Each path below is one point turned by a fixed rotation once a step. After each direction that follows a path, write how fast that rotation turns it, in deg/step (0 if it stays still).
Each turn is a multiple of 5 degrees from 10 to 175, or 0.
Each row of a path follows its step; steps can be skipped.
Rotation 1:
step 0: [-32   5  31  -3  24  -3 -10  16  11 -13  15  14 -20  40 -15 -13   9 -17
  -1  29  20 -26  15  16  -3 -12 -12 -26 -37 -20   0 -26  20  10  13  18
   1]
step 1: [  4  28 -14  -3 -17 -23 -11 -17  -7  -2   0  11  -4 -25  22  13   2  -7
  22  28  41 -29   0 -17  -6 -30  19 -14  12  -8  20   4 -18 -43 -14 -27
  -3]
step 2: [-27   3 -39  20  -8  45 -34 -21 -11  -5   5  17  -4  -4  12 -13  16  10
  -4  -7 -37  11 -10   4  10 -31  -6  -5 -26 -32 -12 -12   5  18  -8 -17
   7]
step 3: [ -7 -12  62   3 -20  13  13   4   9 -12   5  12 -46  -4   4  -5 -12 -23
  -2  16  -1   6  16  14   6 -33   3 -16  -6  25   7   4 -23   7 -30   9
  29]
step 4: [  8  29 -18  -3   5   1  15 -28   2   9  -5   9  20  44 -14  32  10   3
  12   0 -10 -34  28 -10 -42 -24  23 -18 -11  17 -16 -12  -6  -6 -19 -20
   2]
step 5: [-24   9 -11 -23   7  -8  -1  15 -32 -15  16  22  -8 -20  29  -3  -3 -49
   9  33 -41   2  -2   9   1   4  23  15 -19 -31 -13 -25   0  -3   8  -2
  -1]
step 6: [ -4  13   1  -7  -4   9   9  16  14  15  15   5   6 -20   4  20  -7  17
  30   3   9  32  -4   8  -5 -47  15 -25  -8   8  43  13 -29  33  20 -15
  31]
step 7: [-20  -8  -6  11  14   7  38   2  15  -7  16  13  -8  30  -7 -32  23  30
   4  -4 -38  -1  13 -26  -8   9  15 -15 -20 -20   4   0 -23 -32 -36  -4
   8]
step 8: [-20  18  39 -28  30  12   4  13 -12   0 -15  18  36  -6  18   1 -19 -31
 -27  16  12 -36  -4  -8 -11 -11  -2  -3 -11 -22  20  -3  -3  22 -27   6
   3]
step 9: [ 18   2 -14  -2 -37 -29   6  -8   8  -3  16  25  12  12  11 -22  17  -4
  45   8  18   2 -10  -5 -28 -31   2 -24  -8 -25  22 -20  38   6  12  -6
  11]
[ 13   9  -1  -6  -4  -2   7  -2   0  -1   7  15  -6   3  -4  -7 -11   0
   2  -3   6   4   6   3   0  -4 -10 -14   2   8   6   9  -2  -3   9   0
  -7]
130
[-11   5  -6 -15   3   7   7  -4 -11  -8   0  -2   2  -3   5   5   1   6
 -10  -3  -9  -4  -4  -9   0  -3  -3  -3  10   3  -4   6   9 -12  -2  -3
  -7]
120
[  9  -4   2   6   8   3   0   5 -12   3  10   6   7  -3   0   1   3 -10
  10   2   8  -7  -3 -14   3  -5   2   3   4   1  -7  -7   2   3   0  -5
 -15]
95
[  2  -7 -10   2   2   8  -5   4   2   5  -7   1   8   0 -13   4  -4  -3
  -5  -7  -3 -10   0  -9  -1  -9  -1  -3 -11   5   5   1   7  -3  15  -1
  13]
160
[ -1  -4   0  -1   2   0  -1 -10  -6   0  -5  -7 -11   4  -3  -4  -2 -13
   5 -17  -6  -5   2  12  -2 -11  11   3   9   1  -6   3  -8   2   6  -5
  -2]
40
Rotation 2:
step 0: [  7  16 -14  12  18  -4 -16 -17  25   1  27 -43  16 -29   5  22  10   5
   9 -32 -29  25  -3  -7  -2 -14  -2 -38   5  22   3  22   1  20 -11   7
 -23]
step 1: [ 15  40 -18  -2   6  27   6  13  -5   7 -16   8  -7  18  10  10  -5 -16
  -7  -5 -15   5  12  -9 -15  15 -45 -17 -11  20  -8 -37 -37  -6 -23 -26
  22]
step 2: [ 24   0   8   0   4  -6  13  -5  31  22  -8  -5  -9  25  31 -20 -20  17
 -16  -8  31 -20 -17  36   4  -3  -7  14 -37  21  14  34  -9  -7  -5  17
  11]
step 3: [ -8 -29   6  26  36   0  27   9   3  -7   5  22 -39 -12  -9   5  40   2
  15 -17   9 -14  15 -19 -10 -27   9  -3 -19  35 -14   5  12   7  23 -10
   3]
step 4: [ 16   2  -5   6   5 -44  18   2   4 -13  -4  32  25  -9   5  34  -4   1
 -40 -11 -14   1   7  -9  -8 -10 -29  30  16 -21  -8 -10 -23  12  26   8
 -21]
step 5: [-22 -21  24 -10 -34   8  -2  18  -1  27   5  -7   2   2   1  -9 -56   1
 -23   5  -8   2   2 -27   1 -17  21  36  -8  27   7 -28   2  -7   2 -16
  -3]
step 6: [  1  13 -19 -26 -18 -10  36   4 -10  -2  26  24  -5  17  14  -7   4  10
  14  -2   0  -4   6 -13   7  -5  27  -7 -12 -37  21   6  61 -16  14   4
  17]
step 7: [ 16 -18   4   3  26 -18 -26   3 -24 -18  23 -27  13 -39  10  22   4  43
  -1   9   1   0  20  -5  -5  14   1 -11  36   9   9 -11  25 -19 -18  10
  -8]
step 8: [  8  16  23  20 -28   8  21  18 -16   7  -9 -16 -28  18  12   2 -12   0
   6  10 -10  12   4   9  -8  29  -1 -14  25 -35 -34 -31 -14  10 -31 -21
 -21]
step 9: [ 15   0  10 -17 -24  11 -14   6  -1 -20 -33 -28 -12  13 -14  -4 -23  27
  30   1  27 -12 -31  21  34 -15 -23  -3 -10 -13  26  22   7   2  15 -12
   1]
[  4   6 -12  -1  15 -13  -2  13  -1  -2  -7  -6   5  -9  -5   5   3  -5
   6  -1  -2   3  -1  -6   6  -1   1  -8  -1   0   1  -2   5  -4  14  -5
   5]
115
[ -5   2  -3  -6   4   5   0  -1  -7   2   7  -2   9  -1   4 -10   4   2
 -15   3   4   1  -3 -10  12  -1   6  -9   1  -8   5  -9   9   0  -6  -5
 -16]
45
[  0   5  -8  -7  -8   7  12   3   0  -7   0   8   5   0  -1   5  -1  -4
  11  10  14  -2   9  -7  -4  -7  -4  -9  -5  -1 -13  -2   1   9  -3   3
  -2]
145
[ -3  -7 -12  13  -7  16  -3   7   0   4  -1  -5 -16  -8  -3   4   6  -8
  -5   4  -5  -1   7  -2  -1   3   6   2  -8   1  -2  -9   2  -5   1  -1
  -1]
155
[ -5  -4   0  15   7   4   6  -1   7   4   3   0  -5   4   1  -3 -14  -1
  11   5   7   1 -10  -8  11   1   3   2  -5  -8  11   4   5  11  -1   2
   7]
110
[ -3   4  -3  -2  13  -4   6  -8   5   4   0   4  -1  -6   2  -7  -1  -4
  -8 -14   8 -10  10  -7  -2  -6   1  16 -10   0  -3  -6  -7   0   4   1
   1]
35
Rotation 3:
step 0: [  7  13  20   8 -15  -7 -41   7  13 -29 -31 -11 -48  -5  16 -11  20  11
   4  10  34  12   2 -36 -20   5  18   5 -18  20  21  21  16   7  20  14
 -18]
step 1: [  5  10  37  13   1 -10 -45 -21  41 -19 -30  -9 -29  -7 -22 -20  -9  22
   9 -11  15  24 -16   1   3 -14  22  11  -1 -15   8  11  -5 -12  10 -32
  28]
step 2: [  7  18  21 -28   3 -12 -26   5  17 -10  -6 -26 -21 -13 -10   3 -29  -2
  -7  -4  25  20  21 -37 -19  17  12  22   4 -55  14  -2 -11 -36  21   1
  -1]
step 3: [ 17  -7  19 -26  14 -11  -1 -30   7   3 -28 -20   7   8 -41   9  13 -13
  20 -24  46  37  16   2  -5  18  33  30  19  -7   2  12 -13 -16   0   6
  -8]
step 4: [  8  10  13  -1  10 -24   1 -12   4 -17  -3 -10  -8  14 -13   1  20 -38
  -4 -11   1  44   3  -5 -37   2  16  24 -27  -4  15 -29 -63 -14  -5   7
 -10]
step 5: [  0   2   7 -19  -4  -7 -27  18  18 -24 -24 -27  12  15  20  -4  18 -14
  14 -18  16  -1  34  24 -37 -22  32   7  20  16 -14  -4 -52  -2   2  13
  -8]
step 6: [-30 -15  30   8 -23  11 -12   1  -4 -10 -11  -9  -9  10  30   6   1 -19
 -16 -19 -13  30  26  36 -17  11  43  27  -6  -7   1   8 -31  23  30 -17
  11]
step 7: [ 16  -4  52   3 -10  10  -2  21 -37  12  -4 -17  -3  15  28 -29  -6   8
  25   2  18  -4  11  18 -36   1   6  27  18 -18  25   3 -32  16  21  -1
  23]
step 8: [-26   2  44  -3   4 -16  -6 -16 -45 -15 -28 -11 -12   2  13   7  27 -10
  36  11  -1   6  -5  12 -27   1   8   3   0  -5  19  21  10  -8  56   9
  -2]
step 9: [ 16 -17  42  14  18 -30   8 -41  -8 -12 -23 -17 -12  -5   1 -23  -1  19
  19 -22 -22 -19 -10  23 -13   3  -1 -20  -4 -31   3  -2 -36 -18  33  -1
  11]
[ 11 -16  -6  -1  -7   9  -1  -4   0   8   6   5  -2  -3   4   1   3  -1
  -1  -8   5   0   9  -3   7  18  -2   9   6  -7   4   0   0   6   5   0
  -3]
95
[-10   4  -6  -7  -8  -4   2  -4   3 -10   5   2  12   9  -1   4   3   6
  -1  -7  14  12   6  -9   5  -1  -8   3  -3  -3  -3  -1  -9  -3  -6  -1
  11]
35
[ -2   5  -6   8  -6  -6  -6   0  -6   2   5 -11   3  -3   2   5   8   2
   3   5  13  -5  11   1   0   2   9  -1   8  10  -8  -3  13 -10   7   6
  -2]
140
[ -1 -13   6 -12  -8  -1  -4   0   0  -9  -8  -3   9  -7  -4   1   2 -13
  -1   8   2   1   4  -1   7  -8  -4  -4   2   3   2  17   6   7  -2   7
  -5]
140
[-12   5  -4   0  -8  -5   1   3  -8  -4   1   0  -9  -1   0   5   0  -7
 -21  -1  -5   5   1  -8  -8   8  -4  -2 -10  -4   8  -2   4  -1   9   6
  -8]
175
Rotation 4:
step 0: [-10   6   5  11 -18  13 -20  20 -24 -22   0   8  29  30 -25   7 -23 -16
 -17 -22 -33 -29  16  -5  31  -8 -26 -10 -44  33   8  16  12   3   2 -23
  19]
step 1: [ 19  49  15  -2  15 -17   2  18  23 -14   5  32  18  33   6 -14 -24  -2
 -34 -11 -17  17  36   3  -8 -13 -39   4  -4 -13  27  -4 -23  -2  -1  23
  10]
step 2: [ 15 -25 -16  18 -12   5 -29   5  13  14   7  33  18  10  10 -17 -34 -14
 -25 -24 -14  12 -14 -22  34 -25 -10 -17   5 -41 -14   2   6  -4  28  33
 -27]
step 3: [ 11   4 -29  27  18  22   4  37 -22 -30  -6  21  -5  32   3   8 -45   5
  -1   5 -39 -16  24  -6   6 -12  27 -20 -10  -4 -38  -3  18  16  10 -13
   4]
step 4: [-11   0 -18  28  -4 -22   8  -1  -2 -27 -20  34   9  29  -4 -34 -13   1
 -38  19   1 -21  32  17  -4   4  -1 -27  31  15  21 -31 -11 -10  16  28
  30]
step 5: [ -7 -17 -22  16  -3 -16 -21 -18 -24  12 -30  35  -1  13  -1   8 -26 -22
 -10  18  10 -21   7 -47  25 -10 -24   9 -13 -33  19 -26 -31  19  11   0
 -17]
step 6: [ 12  20 -18  27  54  -4  23   0 -21 -19  39  19 -21 -10  -1   4   8 -18
  14  13 -35 -10  24 -16  22  -7  14 -20  -6 -35   1 -27  -5  13   4  18
 -14]
step 7: [ -6 -31 -23 -12  32  -5 -24  19 -36 -12  27  12  25 -26  15 -11 -14  -6
 -27  13   9 -41   9  10   6  -1  19 -25  27   7  12 -32  -1 -33   4  17
   3]
step 8: [-29  19  -5   5  33  13 -26   4 -46  26 -31   3   4 -20 -15 -18 -42 -27
  21  12   3 -26  28 -14   1   6 -11  -7  18   4  20  15 -21  16   8 -16
   8]
step 9: [  4  13   2   8  46   7   8 -27 -11 -11  12  23  18   9 -16  -8  23 -40
  23 -31  -1   9  11  10  46 -21  -1 -14  17  -4  41 -16 -21   5  -5 -14
  23]
[  5  -4   5   6 -10  -7 -15   2  -9  11   0  -4   4   5   4   4   3 -10
  -7   6  -1  -1   2  -8  -1  -4  16  -1  -5   6   0   9  -4   1  -4  -4
  -8]
140
[ -9  -4   5  -4  -1   3  -3  -6  -6  14   3   7 -14   7  -4   3  -2   5
   2 -11   9   6   5  -6   5   2  -4  -8   9  -6  -1   4   6  13   0   0
  -9]
115
[ -8  -2  -9   0 -12   8   3  -1  -6   2  -6  -3   1  -3   3  -9  -6   2
   5   4  -2  -7  -5   2   3  -3   1   8  -3 -18  12  16  -1  -2   5   2
  -6]
125
[  2  16  -8   6   3   5   2  12  -8   2  -2  15  15   1  -6   3  -1  -4
  -4  -6   2 -10  -1  -9   8  -1   1  -7   5  -1   5  -4  -1   2   2   8
  -1]
0
[-11   4  -2  -6  -7 -10   0   1  -9  -2   7   3   7  -1   8  -2  -4   4
 -10   4   3  -8   6  11  -6  15  -4  -2  -3   6  -2   7   6  10   3  -5
   9]
100
Rotation 5:
step 0: [ 13 -32   1  -9  32 -15  25  28   6  25  34  30   4  -9 -49  12 -20   0
  -9 -20   9  12  36 -17  -7  -4 -24   6   9  -4   7  18  11  15  17  -4
 -30]
step 1: [-24  -3  25 -26  -7  -2  17 -27 -16   3  19  38  -3 -27 -19   4  -1 -34
  -8 -24   5  12  49 -11  21 -10  -7   4  20  12  29 -12  16   1 -19  -9
 -32]
step 2: [ -1  35  10 -34  15   6   7 -37 -28  -7  14  -1   6   5 -20 -19   4 -18
   0 -11  -8  23   5 -42  -7   3 -17 -14 -26  25   9  21  41   9   1   0
 -39]
step 3: [ 20  20  -3 -44  12 -15  -5  30 -29  -3   1 -16  -4  -7 -35 -10   9 -20
   7 -12  13   1   6  -7  25 -16 -27   4  23  10 -25  16  46  10  33   5
 -23]
step 4: [ 18   7   2 -15  10 -14   9  -6 -19   4 -16  30  -4  30 -53  -8  30 -29
 -14 -49  14  -7  12  15  32 -28   8   2  -2  -4 -11  -9   7  18  -3 -23
 -10]
step 5: [ 29  30  19 -24  25 -21  43 -19 -15  -9   3  51   3   6 -26  28  22  18
  -9  11   2  -4 -17 -14  30 -10 -15  -6 -11  10  10  14   1   6  -9 -23
 -15]
step 6: [ 28  32   3 -12  19  11  38  -9 -25  -5  28  35 -14 -13  13   3  23 -21
  -1   2  -3  -6  19  18  27  26 -17 -13  12 -10   0  13  40   9  35  -2
  13]
step 7: [ 15  10  10  12   9   9  13  26 -43  20   9  15 -13   9   8 -16  65 -26
 -18   4  23   6  28  -1  -1 -11  -3  -8 -29 -13  10   5  11  20  22  -4
 -31]
step 8: [ -9   9  11 -22  40  -2  24  32 -23  -6  -4   2 -10   3  -8  24  49  -2
 -24   8  -1  46  18  -2  14 -10  -4  36 -19   8  -7  -3  12 -25   0 -28
  -4]
step 9: [-10  11 -10 -14  40  26  11  11 -18  33  25  26  -4 -11 -15  45  18 -28
 -18 -30 -35  22 -10  10  -4   1 -24  -1  -2  -5 -18  18   4  12  -3 -21
   8]
[ -5  13  -1  -3   9   0   1  -7  13  -5   4 -10  -7   1   1  11  -1   2
   1   5 -11   1  -3  -3   6   2  -7  -3 -10   5   0  12   7   4  -8   6
   9]
110
[  8   0   2  -2   8  -3   8   1   7   1   2  -2  14  -3   1   1   7  11
   7   5   3   7   2 -10   1   3   8   8  11  -4 -13   6   2  -9  -2  11
  -5]
135
[ -3 -10  -4  -9  -3   4   3  -1  10  -1  -3   5   4   4  -3  -7 -11   7
  -3   5   4   3   7   0   0  -8  -3 -14   2   5  -4  -7  18   7  -8   2
  -6]
20
[ 17  10  -8  -5   1   1  -3  -6   0  -5 -10   5   3   1   2   2  10   7
   3   7  11  -8   1   7  10  -2   6  -9  -6   1  -2  -5  -3   5   8  -3
   8]
35
[ -4   4  -5   2  -8 -11   1  -7  -8  -3  -8   3  -9  -2  -3  -4   2   1
 -10   7   1   4  10   0   1  -2  11   2  -6  -2  -4   7  -6  -5 -20   0
  -6]
115
[  5  -5  -2   3   3  -1   8   1  -3 -10  -4  -2 -11   1  -7  -1  -5  17
   4   3  -6   8  -6   1  -4  -4  -3   1 -10   7   7   1  -4  -7  14   3
 -13]
135
